In the rows, zero is written as 128.
One turn sends every row of this set to another row. A few are shown first. Where does it send the rows asked after them?
z613: [133 114 147 135 125  99 122 144  97 123 103 146 119 108 116 126 146 129]
z486: [139 129 145 149 141  89 119 110 150 123 141 131 150 138 151 155 128 133]
z866: [153 112 139 157  95 112 131 122 119 101 127 128 120 129 101 149 128 119]
z811: [136  92 122 137 115  97  98 132 151 118  91  95 121 112 140 112 117 129]
z413: [136 157 157 130 102 126 137 156 132 125 125 125 133 116 131  99 160 130]
z565: [151 112 143 136 130 105 124  97 144 125 136 131 157 149 154 135 135 127]
z436: [127 139 142 145 103 135 124 173 141 112 119 124 131 107 116 104 159 136]
z462: [119 100 101 129 102 102 133 134 153 112 123 117 105 121 101 133 108 123]
z780: [137 124 136 137 140  87 123 115 153 115 128 118 153 143 161 152 146 137]
z421: [143 122 115 139 132 154 135 121 135 138 114 111 119 124  93 144 111 133]
z635: [ 99 134 131 121 131 118 106 121 127 116 131 155 147 114 103 114 142 149]
z717: [124 150 108 119 141 122 112 136 150 119 142 163 146 124 135 107 129 141]
z278: [140 153 100 148 105 118 129 109 139 114 124 106 101 131 123 110 119  91]
z360: [125 112 133 131 117  87 120 146 130 155 135 153 132 146 124 101 134 130]
z816: [148 138 130 132 135 104 110 113 158 125 144 107 159 136 163 151 131 123]
z117: [112 139 126 135 132 121 126 138 147 127 142 158 153 103 115 110 128 159]
z998: [133 131 155 134 112 139 121 174 136 109 120 106 130 100 122 112 145 130]
z460: [117 141 131 132 134 116 109 145 157 107 140 168 133 116 118 115 124 140]
z984: [106 138  82 129 123  93 107 127 133 120 113  84 143 107 133 140 129 130]
z667: [160 121 120 145 135 146 144 150 127 139 113  95 125 131 113 147 135 114]
z855: [109 122 101 124 140  88 105 123 115 117 120  88 151 112 147 139 129 126]
z579: [165 120 113 148 133 150 137 146 122 129 123  99 124 142 117 137 113 121]
z512: [134 136 142 125 129  95 107 101 141 125 125 134 138 169 152 129 131 127]
z10: [102 130 109 154 127  75 111 130 113 121 115  90 137 115 155 132 138 135]
z603: [123 146  93 139 103 105 116 130 129 118 129 101 106 141 137 107 111  88]
z451: [130 128 157 144  92 130 134 154 134 126 107 110 125  96 129 118 155 127]
z241: [134 149 146 134 114 135 129 156 122 117 126 114 142  96 137  98 161 134]
z172: [117 129  93 141 103 110 107 118 140 127 127 120 108 133 127  98 115  84]
z931: [127 148 112 127 144 116 105 131 143 128 135 160 163 120 120 113 133 153]
z875: [154 142 113 136 137 145 148 139 113 132 113 114 127 115 104 153 131 127]
z215: [133 136 165 131  94 134 139 143 135 108 113 112 123 129 123 123 150 146]
z907: [152 100 117 155 116 101  86 130 136 141 123 119 160 145 129 125 119 144]
z844: [154 138 108 150 130 148 125 140 119 139 120 110 125 118 101 150 109 110]
z623: [126 153  89 149 121 120 134 111 139 127 134 117  99 117 127 109 116  95]
z361: [145 133 138 139 128  95 120 103 147 106 138 133 155 147 162 124 127 142]
z901: [148 138 135 128 131  93 113 105 162 123 125 108 153 142 167 127 134 128]
z620: [163 143 111 148 128 149 155 139 117 132 128 109 130 130 123 149 131 130]
z527: [106 116 102 129 118  90 100 140 114 118 102  95 151 118 151 137 143 136]
z648: [109 151  93 142 118  95 103 134 128 114 111  87 134 102 153 138 135 127]
z980: [ 95 129  94 149 119  81 105 127 125 115 120  92 141 115 138 123 148 119]
z461: [104 123 110 135 128  97  93 123 121 145 110  81 148 126 131 145 134 132]
z498: [119 145 104 149  96 118 107 120 141 127 106 100  99 141 127  99 114 110]
z504: [111 131 113 136 124 120 123 134 142 119 128 176 137 117 115 107 130 150]
z112: [129 133 126 138 146 120 113 124 163 113 137 170 144 121 116 113 133 139]
z474: [121 131  85 156 124 109 124 121 123 129 132 110 105 134 127  94 110 102]
z187: [144 149 160 143 105 136 141 163 137 127 108 117 118 109 135 116 140 134]
z15: [160 121 107 149 125 146 130 136 129 137 108 119 123 136 114 163 114 120]
z507: [137 135  83 157 128 116 120 116 131 122 119 118 102 144 123 108 118  92]

z565 moves to z504
z436 moves to z667
z187 moves to z844
Where do these go?
z460 moves to z998
z648 moves to z816
z635 moves to z215
z931 moves to z413
z360 moves to z613

